In the data rows, the value 50 means zero.
Some points, one per row:
[48 70 49 48 66 51 36 35 46 56 38 41 57 57 64 40 32 64 56 39 59]
[53 68 40 66 62 58 43 53 49 33 47 59 44 34 41 37 57 55 70 34 49]
[60 48 56 40 35 65 64 44 46 69 63 50 53 48 35 47 37 59 34 41 54]
[37 70 38 67 35 60 46 49 53 51 63 39 59 56 34 55 53 44 66 34 41]
[37 45 56 33 60 51 64 55 37 69 63 43 39 47 48 66 50 55 36 41 58]
[60 68 58 33 64 51 41 40 56 49 44 48 44 34 39 62 57 68 36 47 52]
[64 70 40 51 62 58 52 33 62 47 36 43 57 52 41 55 42 66 39 34 47]
[53 34 56 40 55 65 63 60 47 34 45 48 41 50 62 37 64 48 38 68 41]
[60 54 41 51 41 35 34 38 55 40 45 55 48 45 70 55 66 59 66 32 61]
[44 41 63 35 62 60 68 58 49 36 60 52 66 48 34 40 46 37 57 43 50]
[37 38 45 67 33 54 48 65 44 33 63 52 52 57 62 49 44 40 59 68 38]
[58 39 45 37 64 33 54 44 40 69 53 59 44 54 50 66 32 50 43 57 61]
[44 34 59 35 50 56 59 65 44 69 53 39 46 61 39 66 39 48 56 36 54]
[31 63 38 67 62 44 55 60 53 34 69 52 46 47 44 37 50 35 66 57 39]
[44 41 54 55 37 51 63 69 67 33 51 55 43 34 62 40 59 48 66 34 45]
[66 70 41 35 51 44 39 42 56 33 36 61 53 48 61 46 48 64 39 61 56]
[64 70 43 42 66 56 36 35 40 53 56 44 48 59 39 53 32 59 52 63 41]
[58 66 56 35 68 44 32 42 49 51 54 59 39 61 48 42 55 66 54 38 34]
[35 66 36 48 68 49 55 53 58 42 60 61 48 52 44 60 33 44 34 66 38]
[55 70 49 37 66 47 34 58 42 40 38 50 44 61 62 64 53 59 34 43 45]
[51 56 59 49 68 63 45 37 40 60 44 61 37 56 35 66 50 40 48 56 30]
[62 48 54 40 66 42 36 33 65 45 42 57 61 50 55 67 57 50 39 34 47]
[49 34 41 53 44 58 54 69 65 56 49 44 37 56 68 38 60 33 65 36 39]
[57 70 38 66 66 60 36 46 56 42 63 57 48 45 35 49 51 42 56 32 36]
[40 61 50 67 53 33 63 65 46 38 69 37 32 41 37 47 46 55 59 50 59]
[64 39 61 48 39 60 45 42 44 67 33 57 53 56 37 49 51 68 50 34 54]
[37 36 59 53 32 47 64 55 51 47 60 43 39 34 70 57 62 40 57 66 41]
[51 47 52 64 42 35 61 65 40 42 34 57 32 47 57 49 66 37 70 47 56]
[53 47 49 37 59 65 52 33 38 65 69 59 46 61 41 55 33 48 45 57 39]
[62 52 36 40 48 45 55 33 53 34 36 66 57 65 55 58 41 42 47 61 63]
[66 48 38 55 33 42 45 37 65 33 42 59 59 36 52 62 51 48 70 56 56]
[31 59 52 39 51 60 66 69 51 42 49 44 55 63 35 44 62 59 38 43 38]
[40 47 30 55 46 36 57 67 40 62 65 41 34 54 61 51 48 50 38 68 61]
[55 52 47 66 37 40 59 69 58 34 47 34 53 41 62 51 62 39 68 32 43]
[44 34 50 55 59 35 66 69 58 65 62 44 34 41 64 38 41 37 57 50 47]
[64 59 40 33 60 53 66 64 69 47 60 43 35 36 35 49 42 39 54 48 54]
[42 56 47 35 57 45 59 46 65 69 33 37 61 61 37 51 55 66 52 38 39]
[60 41 52 64 41 35 48 67 65 45 33 53 50 36 48 51 59 42 70 34 56]
[42 48 47 58 44 49 66 35 37 56 33 50 64 36 43 58 68 60 65 39 52]
24 more points follow, each with its number after it:
[39 36 40 69 32 54 45 62 47 38 63 46 35 48 55 51 57 42 66 66 58] 0
[48 65 63 57 44 60 57 51 38 42 54 50 59 65 48 35 33 68 45 32 38] 1
[64 65 59 37 66 67 32 40 55 38 42 53 43 56 46 49 59 33 54 48 45] 2
[40 48 49 64 64 44 55 53 60 33 67 46 39 34 39 33 60 42 70 57 52] 3
[42 63 63 55 35 51 57 49 51 56 47 57 44 61 34 67 39 66 43 38 32] 4
[60 34 43 60 37 56 54 49 56 53 47 61 41 34 70 42 64 39 68 34 49] 5
[62 45 63 39 39 65 55 33 47 51 34 52 61 66 50 57 35 51 47 41 58] 6
[53 59 49 39 66 60 55 46 35 60 63 44 43 63 37 40 32 51 41 68 47] 7
[37 41 65 33 57 45 55 44 55 63 62 46 44 57 35 67 41 64 38 52 49] 8
[53 45 63 33 48 45 57 40 46 69 42 57 52 59 52 62 37 66 36 36 54] 9
[55 56 43 48 37 65 32 69 62 36 42 61 57 63 35 38 42 48 54 59 49] 10
[55 39 58 33 53 44 34 42 62 69 53 37 46 61 37 64 50 66 45 48 56] 11
[42 68 54 58 53 33 64 47 62 33 42 57 37 50 52 47 62 39 70 45 34] 12
[57 70 49 62 32 65 39 64 47 45 34 46 55 52 44 51 59 35 66 38 39] 13
[64 34 65 55 48 56 41 47 60 38 51 50 55 41 70 38 35 60 65 34 43] 14
[53 38 36 49 64 60 46 44 60 56 34 39 50 66 46 51 57 66 41 32 61] 15
[66 70 36 55 60 47 57 51 35 47 36 41 62 54 41 44 51 64 43 32 58] 16
[58 65 45 46 66 40 57 44 56 65 53 46 50 52 41 35 60 68 34 34 36] 17
[40 57 45 46 59 62 36 51 49 65 69 50 43 56 35 66 37 39 34 61 52] 18
[40 45 49 67 46 44 48 37 55 33 60 59 55 32 53 38 62 37 70 65 56] 19
[64 57 52 42 50 51 43 38 67 63 34 46 46 57 37 67 57 60 41 32 43] 20
[39 45 30 66 50 60 55 60 42 34 67 34 44 36 59 47 68 46 56 63 50] 21
[55 43 63 37 44 33 59 33 40 54 53 55 68 61 50 49 46 60 39 66 41] 22
[49 36 59 46 55 42 41 40 58 69 47 57 48 65 37 62 37 64 54 32 52] 23
Which three of these numbered points are nearest to each point below, looking only along the 3 directions in which the first points spread most? Their numbers follow each, nearest first.
[53 50 50 44 55 36 61 47 69 33 36 48 62 56 68 58 39 40 47 34 63] > 14 15 13
[53 41 65 33 50 51 61 47 49 69 34 41 35 63 57 62 41 59 39 45 56] > 9 11 22
[42 34 40 60 37 56 39 67 49 34 63 53 46 48 70 44 51 35 63 65 52] > 0 21 3
[51 65 54 66 46 40 61 40 37 33 51 57 37 43 35 42 66 48 70 57 52] > 12 13 19
[51 36 63 33 50 42 45 40 58 69 38 57 55 61 43 60 53 66 50 36 45] > 6 23 9
[39 57 43 51 41 33 36 47 44 69 33 62 59 59 59 62 37 66 50 54 50] > 15 23 6
[39 43 47 69 32 58 52 62 35 45 63 44 43 48 68 35 55 37 56 65 56] > 0 21 3
[64 54 32 62 39 54 46 46 60 33 54 48 41 47 70 35 62 57 68 38 41] > 13 12 19
[39 54 61 48 50 44 59 49 62 69 33 41 41 65 37 57 37 64 36 54 54] > 22 11 8
[42 43 52 35 62 54 64 49 37 67 58 48 52 57 41 67 37 60 34 45 45] > 8 22 11
[57 38 63 42 53 62 48 38 51 69 67 44 39 54 35 58 32 44 45 52 59] > 8 22 4
[60 61 63 39 66 51 39 49 42 69 47 41 50 61 34 55 44 53 36 36 56] > 11 22 17
[51 70 47 33 53 60 41 65 67 38 34 48 44 45 57 35 42 39 59 63 58] > 10 13 1
[60 39 50 35 55 40 39 46 58 69 49 52 46 65 34 62 35 64 45 59 49] > 11 22 23
[60 34 56 37 46 40 37 49 65 69 44 52 55 65 53 49 59 62 41 34 43] > 6 23 15
[53 57 41 48 68 62 61 67 46 33 65 55 35 50 35 49 37 39 43 59 47] > 18 7 1
[49 41 34 69 48 36 52 58 44 33 65 43 55 32 62 53 59 46 68 41 61] > 19 12 0
[48 65 52 67 35 40 52 46 40 43 62 55 55 45 35 37 59 50 70 32 63] > 13 12 19
[58 70 38 64 60 56 34 53 65 38 47 46 50 41 43 31 55 35 68 45 52] > 12 13 10
[39 38 65 44 55 62 59 62 46 69 58 35 48 52 35 46 41 51 34 65 49] > 8 18 7
[46 68 54 53 68 62 41 62 60 54 65 41 44 36 34 49 39 35 36 57 47] > 18 7 1
[39 48 41 67 33 58 50 53 46 58 65 46 35 36 70 40 60 31 57 63 52] > 0 21 3
[35 39 59 33 62 45 66 55 46 60 69 48 41 38 57 42 51 48 36 65 56] > 8 18 22
[66 61 43 35 32 38 50 37 65 49 58 52 46 59 43 51 55 68 65 43 36] > 16 2 15
[53 61 56 33 66 49 45 38 47 69 62 41 55 61 41 64 41 48 36 52 34] > 7 18 8
[60 68 47 42 59 53 46 35 44 63 38 53 50 38 37 64 57 68 34 45 50] > 20 17 15
[40 56 41 49 32 45 45 35 37 65 62 61 55 65 61 57 39 68 52 52 36] > 4 17 1
[58 54 45 33 37 42 64 40 58 67 36 48 61 43 50 53 55 68 36 41 61] > 6 23 15
[53 36 38 66 48 31 57 69 67 62 45 35 43 39 64 49 35 46 61 56 50] > 0 5 21
[60 59 45 35 50 62 45 65 33 53 67 57 41 47 37 67 37 53 41 56 41] > 18 7 4
[58 70 52 39 57 35 32 62 67 47 56 39 64 48 64 33 44 48 45 52 38] > 10 1 2
[46 41 32 60 37 54 54 58 49 53 45 62 50 34 70 40 62 42 68 32 59] > 5 14 19
[48 36 61 40 42 36 54 51 60 69 45 55 55 63 43 60 35 66 34 47 50] > 9 22 11
[37 68 41 62 39 58 34 65 47 36 69 55 52 47 34 40 53 44 52 63 54] > 3 21 10
[64 47 38 48 57 53 48 44 33 67 69 53 61 57 39 49 62 40 36 36 50] > 4 22 17
[60 66 43 48 68 56 48 35 60 40 51 61 41 54 34 53 42 51 68 36 36] > 2 16 10
[46 66 52 57 59 33 68 38 64 43 51 37 57 50 34 60 44 66 43 48 34] > 1 17 2
[51 66 58 37 68 62 50 46 58 33 49 41 37 39 55 46 60 55 41 66 32] > 1 10 2
[51 34 61 58 41 42 54 40 46 69 34 44 61 63 50 49 55 66 38 38 58] > 6 23 9
[64 70 59 37 51 56 55 64 67 34 42 48 44 41 61 53 48 31 41 47 36] > 10 1 13
[57 56 65 44 64 62 46 35 49 62 33 37 52 54 39 58 41 68 52 36 43] > 20 15 23
[57 68 45 55 68 42 48 42 64 53 38 48 64 57 57 60 39 31 38 45 32] > 2 1 17
[49 39 45 66 32 53 61 64 56 49 69 39 59 32 46 38 57 35 45 66 50] > 0 21 3
[33 59 40 51 42 54 37 37 40 33 65 43 61 50 68 46 53 59 50 68 61] > 10 1 2
[66 65 50 69 35 49 37 62 33 34 40 46 41 56 66 46 59 42 57 54 43] > 13 12 19
[37 34 63 35 53 42 61 51 47 67 60 61 39 43 50 67 35 55 43 52 56] > 8 22 11
[51 41 61 62 48 42 55 35 42 47 36 64 50 43 39 57 59 53 70 32 63] > 14 5 15
[48 45 36 48 68 54 32 53 67 65 58 59 35 52 35 58 62 44 43 50 38] > 1 4 17
[62 36 43 66 35 53 52 62 51 33 42 44 48 38 68 57 55 42 70 38 58] > 5 14 19
[46 41 67 33 66 36 54 37 58 56 45 61 52 63 44 60 48 59 52 34 39] > 23 11 6
[51 45 32 62 62 53 64 69 47 58 67 39 35 38 46 47 37 31 61 56 49] > 21 0 3
[35 68 41 66 33 60 63 58 51 38 69 39 48 50 41 31 55 44 61 47 52] > 3 21 0
[62 70 45 53 66 33 43 55 42 38 45 37 48 63 34 57 55 59 52 36 59] > 2 16 10
[64 56 67 44 46 38 48 33 62 63 45 53 52 48 37 57 37 66 36 41 58] > 20 6 23
[44 57 67 33 59 51 36 35 49 58 40 52 64 61 52 60 37 66 43 43 45] > 20 11 23
[37 34 34 62 33 62 59 46 56 43 65 50 48 39 70 49 53 39 59 66 45] > 0 21 3
[64 63 54 37 59 65 45 47 64 33 44 35 57 52 41 51 50 33 43 68 47] > 1 2 17
[49 36 58 69 37 40 43 65 40 53 33 46 62 34 59 53 60 44 68 56 45] > 5 14 19
[66 70 47 44 41 58 36 40 64 53 33 55 61 43 55 55 46 64 39 34 49] > 20 16 15
[64 34 50 35 60 47 45 55 69 40 36 41 59 45 68 40 37 55 65 50 56] > 14 15 13
[53 50 41 67 46 36 45 42 51 36 56 55 52 38 70 33 60 31 66 63 58] > 19 12 13
[60 43 41 46 59 47 36 38 51 47 34 50 62 65 55 31 57 68 41 56 63] > 20 15 16
[44 34 50 39 33 40 50 56 69 49 58 44 64 61 41 58 66 60 56 36 41] > 14 5 15
[58 39 56 49 42 60 45 37 51 69 34 37 41 63 48 62 55 66 34 54 50] > 9 11 23
[46 56 61 51 42 67 66 35 60 33 58 53 48 43 39 64 39 51 38 61 39] > 1 4 17
[40 38 49 39 68 51 57 46 64 65 34 57 48 59 34 66 53 46 41 43 54] > 22 23 11
[49 47 32 67 51 45 32 40 38 42 65 61 35 41 55 55 60 48 70 59 56] > 12 10 13
[62 47 67 49 41 56 50 44 40 53 33 59 66 57 55 64 37 46 36 56 34] > 23 22 15
[35 45 59 55 44 49 39 49 53 56 65 55 59 61 35 67 32 37 43 66 45] > 18 7 4
[37 70 54 64 66 58 45 37 58 34 65 50 48 52 34 49 39 46 63 41 41] > 10 2 1
[49 54 41 46 57 45 59 42 67 34 40 53 68 61 37 53 48 60 34 38 63] > 16 17 2
[64 70 52 40 33 54 37 44 51 49 53 57 62 59 48 57 35 66 47 32 39] > 16 2 17
[44 54 49 64 53 56 36 67 60 43 34 59 41 30 50 37 64 55 70 47 38] > 12 13 19
[55 36 59 53 35 56 68 46 51 33 47 57 62 41 66 37 53 39 68 41 47] > 5 14 19
[33 38 45 64 50 58 39 67 56 42 45 30 57 36 66 47 53 42 63 68 50] > 0 21 19
[57 38 65 48 62 51 45 33 38 62 34 53 50 57 44 64 53 68 41 48 39] > 11 23 6
[53 70 45 67 57 51 37 64 44 33 62 43 48 54 37 38 59 33 66 50 39] > 3 12 19
[62 70 38 62 59 56 52 37 38 33 56 41 64 45 50 44 50 66 56 34 39] > 2 10 16
[49 68 63 69 44 62 34 60 47 33 58 37 35 36 44 51 55 48 56 61 39] > 3 12 10
[40 54 45 67 44 63 59 62 49 33 69 34 43 32 57 38 53 37 52 63 56] > 21 3 0
[62 47 56 66 42 49 52 60 56 33 49 59 37 34 68 53 46 40 70 39 32] > 19 12 13
